Each named turn below is shown by a few rows before and after it. Which turns, in which order, take the first row of each later pair to the second? The first pair is answered.
L (before -> after):
[ -8  -6  -2   6   9   9 -14  -8  17  -1  -2  14  -1   6  47  11 -19 -23
   9 -26 -12 -12  -2 -24 -22   0 -26  22   0   5  -4   4  20   8] -> [ -7  12  -4 -18  26   8 -19 -14   0  -4  -2   8  -6  11  45   7 -11 -33
  -8 -19  -4  -7  -9 -10 -14  -7 -20  24  -9  11   3   7  11  15]
[-22  -2  -8 -47  18  21   7  12   5   1 -14  13  -2 -16  12   6 -17 -20
  -2  -3   9  -2 -29   8  -7 -11  21   3 -14  -3   5  29   3 -10] -> [-12  -2 -21 -38  19  16  -1  18   2   7  -2  14  -3  -8  -7   7 -11 -11
  -9  14  34  -4 -31  13   5 -12  14   0 -21 -10   5  19   1 -11]
[ 18 -11 -13 -24   9  11   7  -1  20 -28   3 -10 -24  11 -11  -1 -10  12
 -17   6  38 -40  10 -31 -30  10 -44   9 -55  26  -1  -8  -8  -3] -> [ 15 -24 -13  -6  -3  12  14   3  31 -27   2  -5 -19   7  -7   5 -13  17
  -5   2  27 -44  15 -42 -39  15 -48   7 -46  23  -6  -6   1  -5]
Z (before -> after):
[-56  39  14 -14  44  19  14  11  -2 -44   6  21  -5  28  17 -27 -33 -17
   5 -43 -19  12  21  24 -20 -40  20  26 -18  26  -1  30   2  31] -> [-42  54  19 -23  41   8  12  -6 -20 -34 -12  -1  10  28  -4 -39 -33  -1
 -10 -24 -35  30  31  39 -11 -49  31   0  -6  -3  -7  25  -9  21]
[ 10  20   4 -17   9   8   5 -11 -12  11 -19   0  -7  23  40  -8   4 -28
  15 -19 -28  -1   3   8 -15 -12   1  -4  23  13   5   2  18 -12] -> [  6  18   2 -18  15   8   6  -6 -12  10 -13   5  -7  23  41  -4   2 -28
  12 -23 -21  -5  -2  10 -14 -13  -1   0  19  16   4   2  21  -9]
[ 11 -27 -17  40  -4  14  -8  26  -1  -7  19   8   1  -3   8  23  30  16
  16  14  21 -12  14  -4 -30  31  -4  45  -6  14   5  15   3  11] -> [  0 -13 -23  20  25  13  -5  29 -21 -11  17  25   9  17  -6  17  25  25
   1  24  44 -11  -8  14  -4  14  -3  44 -19  -1   0  19  -1  16]
[ 23  36 -19  11   4  30   2 -18 -32   6  11   4   3  12   9 -11  30 -19
  17 -12  22  -8 -22 -18  -4  27 -13  10 -16  16   7   5  24   1] -> [ 22  46 -20   2  13  27   0 -21 -41   6   5   0   9  15  -4 -16  29 -11
   7  -3  25  -2 -26  -8   6  19  -9   1 -17   2   1   2  17  -2]
U (before -> after):
[-22  10  12  -9   3  -9   5  -3 -12  12 -18 -14  10  -6  22  -6 -13   5
  -4   1 -40   2  16  -6   1 -22   8 -13  15   3 -18  26  -3   5] -> [-19   8  14  -8  -1 -10   0  -6 -13   8 -18 -16  10  -7  16  -9 -10   5
  -5   3 -41   4  19  -5   2 -18   8 -21  15  -2 -17  24  -5   5]
[-31 -17  17   3 -29   0  15  32  12  52   0   5  -3 -15   0 -10 -23  46
  50   9   9  19   8   7   2  17 -13 -39  27 -31  -2 -14  10 -21] -> [-21  -5  13 -12 -20  -2   7  29  -3  54  -1  -4  -8  -7 -19 -14 -18  47
  34  26  26  27   4  22  17   8  -7 -48  22 -41  -2 -20  -2 -19]
[-12 -20  -2  50  -9  -9  17  15  -7  25   3  21  23  15 -34  22   0  31
   9   7 -19 -18 -14   1  -5  19  27 -25  24 -29 -23  -5  17 -16] -> [ -6 -13  -7  38  -5 -10  12  10 -20  28   1  11  21  17 -48  19   4  33
  -1  20 -10 -11 -14  11   6  13  29 -31  21 -35 -23  -6  12 -19]
[-23 -20  10   5 -23   1  23 -16  -4  11 -25   3 -12  -3  12  25  -9  23
  -4 -15 -35 -13 -16  11  21 -20   3 -25  14 -28 -27 -15  -9 -12] -> [-17 -16   7   1 -24  -5  21 -19 -10  13 -29  -1 -14  -1   5  21  -8  24
 -10  -8 -33  -9 -13  17  26 -22   5 -29  15 -28 -25 -18 -12 -12]
Now pairs of rows:
Between the rows of a pair lie 2 to 4 turns.
[-16 -10  -3   2  33  23   8  -7  10 -17 -16  33  -1  -5 -11  -8 -20  36
 -10  -8  -9   6   9   7 -36  -9 -22  24  -4  44  23 -14  -3  51] -> [-11   5  -1 -10  39  17   3 -15  -5  -9 -30  21   6  -2 -32 -13 -19  47
 -26   6  -6  18   9  23 -22 -20 -13   9  -3  27  21 -20 -14  48]  L Z
[ 25  10 -14  -9 -21  20 -43   6  -6  -5  35 -22   0 -10  14 -13  21  -1
 -23  22  61 -28  -1   4  -3  11 -23  29  -3  19  10  -5  -1   1] -> [ -4 -19 -13  40 -39  18 -10  23   4   4  24   4  34   1   0  -1  -7  44
   8  25  42 -26  -1  -8  -1   9 -20   5  17 -28 -12  -3  18 -15]  L Z Z L
[-38   3  25   9 -29  12  27 -32   7  -4 -24  -5  -7 -14  15  18 -21 -16
 -11  26 -55  -1  47  15  -5 -30 -11 -11  40 -17 -10 -20   6 -18] -> [-19  17  13 -10 -19   9  11 -34 -14   3 -24 -15  -9  -5 -11   9 -10 -14
 -31  49 -27   5  42  35  17 -44 -11 -16  26 -27  -8 -29 -12 -19]  U L
[-16   9   5  -6  11  28  50  14  -4   6   5  17  20   4  25   9  -5 -27
 -35 -16 -43 -12 -21  10 -19 -31   3 -14  14 -22  -8   4   7  13] -> [ 17  17 -16 -11  15  21  24  15 -20  19  19   2   7  11 -12   1  12 -20
 -59  19  -1  -9 -22  25   6 -39  -6 -23  -4 -28   3 -14  -9  12]  Z Z L L
[ 15   6 -30   0  16  -3  -7  17 -28   7  11   3  -1  33 -34   0   3  29
 -18  35  51   0 -12  19  39 -17 -18 -16 -24 -16   4 -16  -8   3] -> [ 23  24   5 -13 -14 -12  -2 -20 -31  13 -34 -46  24  -5 -10 -11  -1  23
 -17  20 -32  19  25  16  12  -9  14 -45  18 -27  -4  -4 -18 -11]  Z L L U
[  0   4  18  12 -34 -13  -3 -19   8  15 -11 -29  26 -17   8 -23 -11   9
  12   0 -47   4  46  -8  -7  17   8 -31  43 -25  -7  -1 -18 -16] -> [-21  22  18 -28   2   2 -11 -21  13 -12   7  -5  -6 -17  52 -17  -4 -43
   4 -32 -28  -8  23 -12 -18  15   2  18  15  40   7  16 -14  10]  Z L
[  9  28  -7 -28 -14   4 -34  14 -21  19 -25 -42 -16 -21 -11  18  11 -26
 -21  10  13  -7  15  21   3   3  11  -9  14  -4  17  -8 -15   1] -> [ 10  -8 -11  17 -44   3 -20  32   1  27 -15 -31  -4 -22 -18  28   3  -3
   8  11   8 -17  27   1  -5  19   4 -15  26 -19  12 -17   2 -10]  L L
